In the data rows, the value 128 means zero.
Here are some rows, each followed by its group. Rows of different groups can look alike.
tensor([123, 157, 144, 104, 131, 134, 100, 151,  88, 122, 118, 122, 158, 116, 182, 163, 150,  94, 136, 128,  96, 129,
        124,  96, 120, 130, 128, 168, 171, 132]) 1
tensor([139, 111, 167, 116, 135,  85, 110, 131,  93,  94, 102,  95, 152,  92, 164, 155, 164, 124, 181, 169, 118, 129,
        122,  81, 128, 170, 141, 135, 187, 129]) 2
tensor([191, 121, 108, 105, 190, 159, 138,  99, 132, 158, 142, 180, 112, 118, 105, 122, 151, 142, 176, 105, 132, 154,
        149, 124, 114, 128, 148,  91, 132,  92]) 3
tensor([136,  93, 105, 122, 166, 146, 106, 101, 171, 136, 116, 106, 112, 181,  94, 115, 125, 111, 134,  95, 185,  86,
        148, 202, 134,  93, 128,  89,  98, 150]) 4
tensor([170, 124, 106, 120, 152, 124, 122,  84, 148, 115, 102,  99, 115, 189,  96, 112, 143, 116, 134, 136, 144,  96,
        184, 147, 116,  99, 111,  91,  89, 131]) 5
tensor([121, 169, 120, 102,  96, 133, 143, 134, 103, 158, 106, 141, 152, 158, 109, 131,  98, 125,  93, 124, 109, 135,
        124, 107, 152, 123, 102, 134, 117,  99]) 5
tensor([122, 155, 109,  82, 144, 163, 115, 113, 120, 153, 120, 107, 162, 166,  84, 146, 123,  64, 143, 113, 146,  79,
        167, 157, 162, 107, 100, 116, 142, 127]) 4
tensor([143, 147, 135,  99, 152, 118,  55, 100, 121, 103, 102, 116, 162, 145, 123,  74, 120, 145, 117, 155, 128, 112,
        153, 137, 153, 157, 125, 136, 148, 156]) 5
tensor([ 71, 154,  66, 100,  96, 143, 111, 135, 133, 177, 148, 188, 131, 167, 122, 113, 105, 134,  65,  55, 120, 167,
         85, 145, 156, 115, 116, 150,  92,  63]) 6
tensor([ 98, 123, 117, 115,  94, 131, 169, 153, 107, 164, 105, 158, 117, 144, 137, 162, 123, 123, 103,  92, 147, 151,
         97, 114, 109, 112, 140, 120, 103,  75]) 2
tensor([128, 168,  81, 187,  85, 138, 135, 121, 159, 133, 159, 132, 167, 141, 137,  84, 107, 197, 136, 180, 125, 197,
        151, 130, 121, 191, 109, 169, 142, 156]) 6
tensor([163, 126, 160,  79, 150, 148, 159, 130, 103, 131, 106, 122, 124, 114, 133,  66, 123, 176,  87, 168, 154, 114,
        142, 116, 125, 168, 122, 120, 139, 177]) 3
tensor([129, 124, 168, 107, 112, 103, 140, 143, 103,  92, 117,  84, 133,  99, 146, 122, 132, 116, 125, 177,  76, 108,
        127,  84, 145, 150, 118, 143, 155, 143]) 1
tensor([121,  72, 129, 123, 168, 113, 111, 107, 140, 103, 126, 104,  92, 152, 120, 143, 164,  82, 136,  91, 180,  59,
        138, 180, 125,  85, 128,  91, 101, 136]) 1
tensor([140, 166,  93, 113, 118, 118, 101, 128, 124, 182, 147, 189, 138, 151, 133, 122, 112, 161, 102,  85,  95, 188,
         77, 103, 162, 129, 116, 145, 114,  58]) 6
tensor([ 99, 141, 140, 146,  60,  86, 152, 168, 123, 114, 112, 106, 103, 140, 182, 180, 132, 114,  86, 135, 123, 136,
         97,  95,  91,  87, 111, 151,  98, 113]) 7
tensor([145, 120, 163,  63, 172, 148,  78, 113,  94, 127,  71,  75, 187, 118, 129, 125, 108, 125, 160, 144, 123, 103,
        134, 119, 171, 168, 146, 132, 200, 178]) 4
tensor([105, 170,  84, 131, 104, 158, 125, 130, 149, 144, 142, 146, 134, 164, 117, 127, 114, 108, 104, 109, 137, 135,
        160, 150, 114,  99, 104, 145, 100, 120]) 6
tensor([115, 141, 136, 124,  65,  88, 166, 174, 105, 116, 134, 134, 102, 107, 159, 164, 136,  93, 111, 124,  83, 141,
        114,  89, 114, 112, 101, 138,  96,  67]) 7
tensor([ 91, 119,  74, 173,  87, 133, 160, 122, 149, 111, 167, 148, 138, 121, 124, 123, 136, 160, 158, 134, 137, 188,
        155, 139, 104, 181, 131, 144, 127, 112]) 2
tensor([101, 175,  80,  93,  99, 146, 117, 127, 117, 175, 121, 157, 152, 178, 121, 113, 102, 136,  67,  83,  91, 166,
         98, 112, 150, 113, 114, 153, 111,  79]) 5
tensor([185,  69, 140,  94, 184, 118, 178,  83, 143, 109, 109,  94,  82, 142,  98, 103, 166, 144, 145, 157, 152,  86,
        148, 117, 124, 123, 133,  67, 117, 142]) 3
tensor([158, 141, 109,  92, 149, 175, 147, 119, 127, 146, 132, 144, 123, 123,  80, 136, 127,  90, 159, 105,  98, 125,
        175, 127, 127, 108, 129,  99, 118,  95]) 4
tensor([112, 138, 178, 129, 135, 138, 110, 152, 116, 111,  98, 102, 134, 119, 167, 120, 139, 109,  97, 164, 139,  79,
        118, 129,  98, 110, 148, 146, 151, 178]) 1
tensor([208, 129, 109,  87, 201, 142, 113,  96, 118, 158, 129, 177, 120, 136, 121, 107, 165, 141, 167, 108, 124, 149,
        140, 126, 126, 134, 136,  95, 138,  87]) 3
tensor([103, 169, 102, 105, 102, 141,  60, 144, 110, 140, 129, 153, 169, 142, 162, 101,  98, 135, 101,  84, 112, 172,
        131, 152, 141, 156, 111, 171, 136, 128]) 6
tensor([111, 138,  89,  63, 132, 181, 119, 122, 126, 157, 143, 148, 144, 134,  53, 139,  91,  74, 153,  52,  99, 123,
        169, 165, 183, 127, 111, 108, 119,  85]) 4
tensor([ 92, 159,  80,  84, 105, 158, 108, 125, 124, 174,  99, 165, 146, 187, 120, 111, 101, 135,  62,  65, 117, 159,
        111, 138, 134, 108, 129, 137,  99,  87]) 5
tensor([180,  94, 126, 116, 135,  46, 125, 118, 135,  59, 146, 107,  55, 136, 168, 140, 199,  95, 135, 132, 109, 108,
        153, 120,  98,  91,  89, 107,  78,  90]) 7
tensor([ 88, 110, 147, 159,  82,  68, 120, 171, 139,  98, 178, 137,  80,  92, 131, 181,  97, 105, 113,  83,  95, 134,
         78, 119, 157,  95, 103, 142,  83,  97]) 7
tensor([105, 170, 156, 144,  97, 111, 102, 175, 144, 111, 128, 115, 125, 118, 211, 147, 152, 114,  97, 176, 165, 120,
        117, 107,  73, 100, 127, 174, 142, 160]) 7
tensor([111, 164, 114, 186,  97, 114, 103, 150, 140, 112, 166, 125, 147, 128, 190, 139, 155, 118, 140, 163, 190, 132,
        164, 158,  81, 138, 104, 173, 140, 172]) 7
tensor([138, 170, 122,  75, 132, 139,  77, 130,  91, 147, 127, 122, 185, 133, 142, 123, 108, 115, 138, 114,  86, 141,
        133, 121, 184, 164,  97, 159, 173, 132]) 4
tensor([125, 109, 100, 211, 100,  81, 117, 112, 179,  70, 157, 100, 131, 109, 167, 145, 165, 173, 197, 192, 145, 190,
        147, 109,  85, 167, 142, 155, 152, 147]) 7
tensor([159,  73, 141, 141, 182,  90, 117,  96, 147,  92, 136, 132,  71, 125, 126, 142, 173, 112, 148, 108, 169,  87,
        132, 150, 106,  88, 144,  84,  98, 118]) 2
tensor([147,  92, 184, 130, 142, 149, 210, 138, 105, 154, 138, 125, 107,  73,  57, 123,  84, 141, 136, 139, 111, 100,
        103, 119, 174, 148, 136,  82, 128, 139]) 3
tensor([158, 103, 183, 125, 157,  89, 106, 121, 101,  85, 115, 105, 137,  83, 130, 126, 144, 125, 167, 170, 110, 100,
        131, 108, 146, 161, 142, 119, 165, 140]) 1
tensor([114, 141, 126, 141,  95,  93, 135, 143, 111, 140, 104, 136, 121, 155, 165, 147, 139, 129,  90, 117, 121, 142,
         88, 100, 107,  98, 125, 142, 101,  88]) 2
tensor([104, 128, 121, 197, 106, 146, 152, 141, 139, 115, 146, 137, 136, 108, 155, 116, 147, 157, 136, 168, 168, 144,
        147, 150,  76, 158, 149, 144, 142, 165]) 2
tensor([125, 174, 134,  88, 113, 147,  94, 139,  85, 137, 101, 116, 198, 129, 135, 115, 114, 108, 133, 150,  77, 136,
        151, 103, 153, 169, 119, 161, 179, 124]) 5
tensor([ 99, 160, 120, 108,  76, 156, 171, 156, 118, 178,  94, 141, 131, 150, 129, 122,  72, 160,  53, 108, 120, 165,
         94, 105, 128, 118, 122, 144,  99, 123]) 6
tensor([139, 116, 174,  98, 127, 171, 153, 142,  98, 121,  62,  84, 158, 113, 158,  82, 118, 159, 111, 177, 104, 130,
        128, 114, 105, 174, 162, 137, 166, 192]) 3
tensor([120, 137,  77,  85, 126, 170, 118, 119, 144, 150, 145, 140, 138, 147,  69, 140, 101,  84, 156,  65, 115, 137,
        171, 162, 161, 120, 104, 112, 108,  92]) 4
tensor([166, 145, 157, 126, 120,  88, 113, 142,  98, 100, 114, 133, 128, 108, 162, 105, 157, 118, 127, 168, 113, 118,
        147, 104, 105, 143, 114, 130, 136, 109]) 2
tensor([115, 114, 194, 130, 152, 159, 165, 153,  98, 186, 150, 128, 128,  76,  50, 154,  40, 114, 128, 100, 151,  67,
         76, 155, 217, 125, 120, 100, 143, 168]) 4
tensor([137, 116, 127,  77, 149, 175, 171, 115, 120, 138, 100, 116, 127, 139, 107,  94, 143, 111, 117, 138, 124, 100,
        159, 128, 120, 130, 138, 102, 132, 132]) 3
tensor([154, 129, 137,  95, 158,  94, 118, 127,  81, 158, 128, 166, 130, 123, 148, 161, 156, 110, 139, 101,  91, 130,
         73,  85, 150, 115, 126, 125, 148,  61]) 1
tensor([121, 118, 135, 129,  97, 132, 179, 146, 121, 111, 108, 109, 114, 119, 120, 153, 132,  95, 140, 134, 106, 128,
        154, 109, 101, 118, 130, 116, 110, 108]) 2
tensor([140, 131, 125, 103, 139, 127, 127, 113, 136, 159,  97, 121, 150, 147,  98, 146, 120, 127, 148, 131, 123, 134,
        103, 103, 161, 123, 140, 110, 146,  97]) 4
tensor([141, 135, 108, 187,  98, 115, 154, 123, 123, 103, 151, 125, 143, 117, 135, 120, 147, 143, 165, 166, 148, 161,
        183, 144,  97, 175, 109, 134, 129, 136]) 2
tensor([104, 139, 147,  86, 119, 172, 144, 147, 104, 179,  74, 113, 138, 168, 127, 117,  85, 121,  57, 102, 155,  92,
        107, 150, 141, 105, 126, 124, 114, 160]) 4
tensor([120,  90, 133, 145, 120,  81, 137, 136, 161,  68, 138,  92,  57, 144, 168, 137, 181,  95, 103, 135, 160,  80,
        139, 145,  85,  74, 109, 118,  82, 148]) 7
tensor([106, 124,  98, 197, 101, 121, 145, 116, 161,  88, 139, 119, 143, 124, 144, 108, 171, 153, 159, 186, 111, 166,
        153, 119,  80, 160, 155, 147, 144, 128]) 2
tensor([153,  86, 143, 164, 123,  67, 139, 123, 178,  51, 119,  64,  59, 138, 160, 177, 174, 114, 144, 163, 135, 113,
        143, 102,  69,  74, 125, 112,  86, 146]) 7
tensor([103, 153,  78,  90, 108, 169, 114, 113, 134, 144, 130, 149, 144, 156,  77, 129,  92, 101, 127,  66, 107, 152,
        170, 151, 152, 126, 114, 124,  95,  90]) 5
tensor([131, 111, 134, 135, 141, 144, 181, 129, 136, 175, 164, 161, 100,  97,  75, 150,  91, 150, 135, 103, 156, 135,
         92, 122, 159, 122, 129,  98, 113, 116]) 3
tensor([ 84, 127, 150, 123, 113, 138, 158, 158, 111, 152, 104, 131, 122, 136, 158, 152, 153,  88,  79, 124, 134,  84,
         80, 115, 103,  82, 146, 136, 127, 116]) 1
tensor([114, 145, 118, 105,  81,  74, 147, 156, 113, 110, 148, 145,  91, 118, 163, 169, 163,  85, 111, 115,  79, 145,
        108,  71, 117,  96,  93, 142,  99,  47]) 7
tensor([ 67, 111, 170, 135, 130, 130, 143, 163, 116, 159, 167, 134, 113,  87,  93, 192,  98,  72, 124,  85, 147,  65,
         70, 147, 183,  92, 123, 122, 134, 123]) 1
tensor([161, 138, 106, 107, 162, 188, 154, 110, 143, 166, 108, 154, 115, 148, 119, 128, 136, 140, 131, 108, 157, 144,
        154, 134,  78, 104, 153, 106, 118, 137]) 3
tensor([172, 132, 148,  86, 162, 123,  90, 102, 119, 123, 114, 101, 163, 117, 104, 102, 116, 142, 160, 163, 118, 122,
        140, 110, 181, 173, 119, 122, 175, 142]) 4
tensor([133, 139, 140, 104, 139, 117,  69, 128, 101, 124, 118, 128, 172, 113, 149, 102, 113, 151, 135, 126, 117, 148,
        116, 123, 160, 178, 131, 155, 173, 143]) 6
tensor([164, 119, 158,  72, 154, 169, 180, 122, 100, 143, 105, 137, 121, 102, 132,  61, 121, 184,  84, 159, 139, 127,
        136, 106, 117, 170, 140, 115, 140, 171]) 3
tensor([112, 174, 134, 115,  88, 154, 117, 156, 105, 125, 112, 114, 174, 120, 143, 107,  97, 124, 121, 142,  83, 149,
        150, 122, 135, 168, 119, 166, 152, 148]) 6
tensor([159, 119, 111, 149, 165, 192, 162, 105, 129, 156, 133, 161, 138, 128, 129,  63, 137, 189, 128, 147, 206, 137,
        174, 185,  82, 175, 138, 114, 139, 193]) 3
tensor([161, 122, 145,  85, 162, 117,  85, 105, 133, 108, 110, 100, 157, 112, 107,  86, 123, 148, 156, 161,  94, 128,
        129, 106, 172, 167, 138, 125, 168, 138]) 4
tensor([106, 129, 141, 139, 108, 124, 139, 130, 139, 127, 148, 120, 124, 114,  69, 134,  80, 115, 116, 123,  63, 118,
         99, 109, 185, 119, 124, 128, 114, 106]) 5
tensor([167,  68, 101,  85, 189, 144, 163,  74, 150, 124, 122, 137,  70, 147,  96,  90, 158, 156, 121,  98, 174, 109,
        156, 159, 110, 123, 136,  65,  86, 125]) 3
tensor([ 84, 107, 155, 155, 103, 104, 153, 156, 132, 135, 157, 109, 114,  87,  81, 213,  89,  82, 157, 106, 106, 108,
         82, 112, 180,  96, 122, 121, 124, 106]) 1
tensor([ 78, 150, 125,  93, 101, 169, 142, 150, 109, 164,  92, 138, 135, 168, 133,  91,  90, 130,  24,  97, 126, 113,
        105, 144, 127, 116, 129, 143, 106, 141]) 5
tensor([174, 161, 138, 121, 174,  76,  64, 112, 106, 121, 174, 163, 145, 101, 155, 147, 185, 108, 174, 151, 115, 118,
        118,  94, 145, 128, 112, 143, 175,  84]) 1
tensor([151, 168, 123, 105, 144, 139,  75, 125,  98, 164, 140, 165, 170, 107, 158, 126, 104, 162, 141, 112, 103, 186,
        105, 105, 156, 166, 128, 167, 175, 126]) 6
tensor([124, 130,  88, 133, 124, 142,  91,  99, 167, 127, 129, 130, 110, 200, 117,  96, 130, 118,  87,  98, 167,  97,
        155, 189, 118,  83, 117, 118,  83, 151]) 5
tensor([164,  58, 156, 132, 180, 154, 177,  94, 160, 118,  73,  82,  72, 157, 115,  93, 145, 162,  97, 153, 214,  74,
        147, 166,  72,  99, 162,  68,  95, 214]) 3
tensor([ 86, 146, 126, 150,  87, 134, 144, 150, 150, 165, 174, 136, 118, 112,  80, 158,  41, 151,  93, 101, 100, 151,
         65, 109, 199, 115, 106, 150, 107, 127]) 6
tensor([202, 119, 137, 103, 185, 133, 119, 102, 121, 134, 142, 168, 120,  88, 125,  70, 137, 192, 144, 146, 116, 163,
        132, 109, 136, 175, 141, 113, 150, 129]) 3
tensor([128, 139, 126, 196, 100, 120, 147, 123, 134,  98, 133,  76, 171, 128, 145, 141, 152, 129, 182, 209, 128, 132,
        169, 119, 107, 166, 120, 151, 168, 169]) 1
tensor([103, 166, 134, 113,  82, 151, 115, 153, 114, 134,  96,  97, 171, 138, 165, 120,  92, 142,  96, 150,  91, 161,
        127, 107, 130, 154, 121, 178, 155, 166]) 6
tensor([ 95, 145,  73, 177,  97, 121, 109, 135, 145, 123, 195, 168, 124, 131, 180, 137, 144, 145, 132, 108, 207, 173,
        153, 175,  91, 152,  98, 169, 118, 145]) 7
tensor([ 98, 144, 134, 133,  56,  83, 161, 173, 120, 113, 116, 119, 104, 128, 183, 159, 145, 112,  84, 142,  82, 155,
         89,  64, 101, 101, 108, 158, 102,  80]) 7
tensor([102, 142, 144, 111, 109, 122,  90, 150, 105, 110, 103,  93, 173, 114, 166, 179, 137,  86, 169, 135,  98, 132,
        124, 103, 133, 134, 133, 160, 179, 128]) 1
tensor([100, 161, 120, 114,  98,  89,  97, 176, 108, 156, 145, 177, 108, 141, 210, 146, 148, 108,  63,  80, 123, 148,
         65, 117, 112,  85, 108, 167, 102,  76]) 7
tensor([146,  96, 146, 151, 139,  75, 119, 137, 146,  75, 156, 107,  66, 124, 162, 150, 178,  93, 129, 134, 161,  83,
        140, 146,  91,  83, 107, 108,  87, 133]) 7
tensor([112, 146,  88, 128,  86,  99, 113, 157, 141,  98, 169, 160,  98, 122, 161, 161, 158,  77, 144,  85,  94, 166,
        152, 123,  99,  99,  97, 141,  85,  55]) 7
tensor([171, 142, 167, 112, 143, 156, 144, 136, 100, 140,  88, 117, 159, 102, 165, 109, 148, 156, 145, 187, 126, 140,
        137,  94,  96, 164, 157, 138, 183, 162]) 3
tensor([104, 149,  57, 117, 119, 166, 107,  93, 147, 153, 157, 121, 189, 169,  96, 105, 102, 143, 153, 119, 151, 161,
        171, 169, 173, 181, 105, 147, 159, 147]) 4
tensor([ 80, 120, 148, 148,  82,  72, 121, 172, 127,  99, 182, 134,  86,  95, 123, 184,  89,  90, 109,  77, 107, 122,
         88, 130, 170,  99,  94, 137,  80, 100]) 7
tensor([111,  68, 193, 164, 135,  88, 163, 135, 145, 100, 129,  70, 105,  71,  86, 193, 113, 112, 176, 157,  94,  93,
         64,  81, 170, 113, 160, 104, 151, 135]) 1
tensor([ 88, 145, 138, 156,  91,  70, 129, 165, 135, 114, 220, 164,  76,  77, 131, 198, 114,  94, 114,  92, 100, 133,
         70,  94, 164,  81,  91, 154,  98,  79]) 7
tensor([118, 145,  76, 194,  88, 112, 126, 118, 149, 130, 141, 133, 168, 155, 159, 125, 155, 162, 168, 163, 160, 192,
        153, 141,  99, 174, 126, 155, 146, 117]) 2
Which 3 other groups have their centres nearest to the centre of group 5, nearest first?
6 4 2
Which 4 groups are nearest to each row below, nearest first, going by the distance to the centre of the group?
tensor([112, 183, 116, 121,  91, 147,  96, 153, 107, 149, 135, 147, 178, 122, 154, 112,  87, 145, 107, 121,  83, 184,
        120, 115, 150, 165, 113, 186, 152, 132]) >> 6 5 4 2
tensor([ 87, 129, 151, 130, 140, 172, 132, 154, 125, 187, 172, 149, 129,  95,  64, 140,  47, 117, 104,  70, 123,  96,
         68, 162, 211, 111, 124, 123, 126, 144]) >> 4 5 6 1
Group 5 spreads out most along one direction. Which 3 other groups' directions of most spread are closest to that one, closest first?
7 6 3
Group 7 spreads out most along one direction. Which 3 other groups' directions of most spread are closest to that one, closest first?
5 6 2
Group 4 spreads out most along one direction. Which 3 other groups' directions of most spread are closest to that one, closest first?
6 3 1
Which 5 groups are nearest to each row below, nearest first, going by the distance to the group's nearest row?
tensor([127, 145, 130, 144, 111, 132, 126, 165, 129, 110, 151, 156,  86, 108, 154, 181, 148,  72, 142,  99, 149, 117,
        164, 146,  66,  73, 116, 128,  92, 110]) >> 7 2 6 1 4
Group 2 spreads out most along one direction. Which 3 other groups' directions of most spread are closest to that one, closest first?
7 1 6
Which 5 groups are nearest to each row below, nearest first, going by the average distance to the group's rows?
tensor([114,  97, 193, 181,  99, 103, 206, 164, 127, 118, 130, 107,  85,  70, 104, 184,  99, 136, 134, 157, 117, 116,
         78,  77, 123, 103, 149, 109, 117, 138]) >> 1 2 7 3 6
Group 1 spreads out most along one direction. Which 3 other groups' directions of most spread are closest to that one, closest first?
6 4 3
Which 3 other groups have their centres nearest to the centre of group 7, nearest first?
2 1 6
Which 3 other groups have their centres nearest to the centre of group 6, nearest first?
5 4 2
Which 4 groups are nearest to each row below, nearest first, going by the average distance to the group's rows?
tensor([100, 170, 131,  96,  99, 147,  87, 137, 108, 115,  84,  82, 190, 157, 156, 109, 109, 123, 103, 154,  91, 133,
        144, 114, 138, 154, 126, 175, 164, 165]) >> 6 5 4 1
tensor([122, 115, 129, 120, 112, 130, 152, 115, 135, 136,  77, 116, 136, 147, 101, 120,  98, 170, 112, 130, 104, 162,
        100,  95, 140, 133, 161, 122, 121, 116]) >> 5 6 2 3
tensor([112, 141,  73, 160,  93, 109, 115, 113, 135, 118, 150, 131, 162, 151, 146, 126, 152, 140, 160, 140, 155, 171,
        166, 143, 116, 175, 102, 152, 140, 112]) >> 2 6 5 7
tensor([163,  59, 150,  94, 186, 151, 174, 101, 128, 125, 103, 100,  80, 147, 111,  64, 147, 146,  94, 129, 192,  55,
        150, 180, 115, 122, 132,  68, 100, 189]) >> 3 4 5 2
tensor([125, 148, 130, 141,  98,  90, 113, 154, 144,  85, 133, 105, 114, 124, 167, 174, 171,  54, 156, 151,  94, 125,
        148,  94,  90,  87, 112, 143, 122,  93]) >> 7 2 1 5
tensor([102, 135, 126, 134,  74, 113, 149, 166, 134,  77, 144, 123,  93, 103, 142, 154, 141,  77, 131, 120,  69, 131,
        160, 105,  99, 104, 106, 139,  91,  91]) >> 7 2 1 5
tensor([112, 142, 152, 137,  83, 106, 151, 183, 110, 137, 126, 151,  93, 111, 180, 164, 135, 103,  95, 113, 134, 134,
        101, 111,  86,  90, 112, 136,  96, 100]) >> 7 2 1 6
tensor([122, 175, 107,  85, 119, 155, 109, 131, 108, 173, 146, 163, 161, 132, 111, 104,  75, 154,  98,  96, 159, 155,
        137, 152, 177, 167,  92, 147, 135, 134]) >> 6 5 4 3
tensor([143,  59, 203, 157, 182, 146, 176, 124, 147, 152, 101, 115,  87,  82,  95, 136,  86, 186, 129, 143, 195,  93,
         66, 134, 125, 119, 196,  80, 133, 202]) >> 3 1 2 4
tensor([111, 131, 170, 189,  97, 131, 149, 144, 164, 137, 100,  76, 136, 116,  74, 163,  49, 151, 132, 167,  86, 139,
         77,  90, 158, 107, 159, 133, 132, 163]) >> 1 6 2 5
Which 5 groups are nearest to each row below, nearest first, going by the distance to the centre of the group?
tensor([149, 143, 150, 127, 145, 100,  82, 132, 100, 103, 141, 130, 153,  81, 163, 179, 166,  94, 197, 144,  69, 141,
        121,  80, 128, 137, 141, 148, 187,  97]) >> 1 2 7 4 6
tensor([122,  85, 123, 131, 143, 109, 138, 118, 141,  95, 140, 122,  74, 145, 126, 117, 159, 100, 104,  99, 165,  75,
        143, 173, 110,  95, 115,  96,  76, 130]) >> 7 2 3 1 5
tensor([140, 108, 115, 105, 149, 135, 117, 104, 149, 106, 116, 111, 102, 171, 104,  87, 143, 106,  98, 113, 141,  76,
        166, 174, 126,  98, 117,  96,  89, 141]) >> 5 4 3 2 1
tensor([105, 121, 158, 133,  90, 134, 188, 152, 115, 136,  66,  80, 123, 147, 147, 172, 125, 114, 101, 151, 121, 114,
        101,  89,  91,  91, 147, 128, 121, 143]) >> 1 2 7 5 3
tensor([122, 101, 120, 175, 130, 111, 134,  98, 145,  87, 134,  80, 157, 117, 126, 139, 153, 149, 203, 187, 138, 146,
        155, 119, 126, 180, 148, 134, 176, 164]) >> 2 1 3 4 7
Which 4 groups are nearest to each row below, nearest first, going by the distance to the group's nearest row?
tensor([101, 133, 108, 121,  98, 103, 134, 147, 106, 155, 118, 170, 123, 143, 148, 154, 142, 111, 104,  86, 141, 144,
         95, 124, 117, 107, 129, 125,  99,  54]) >> 2 7 5 1
Which 3 other groups have their centres nearest to the centre of group 3, nearest first?
4 2 5
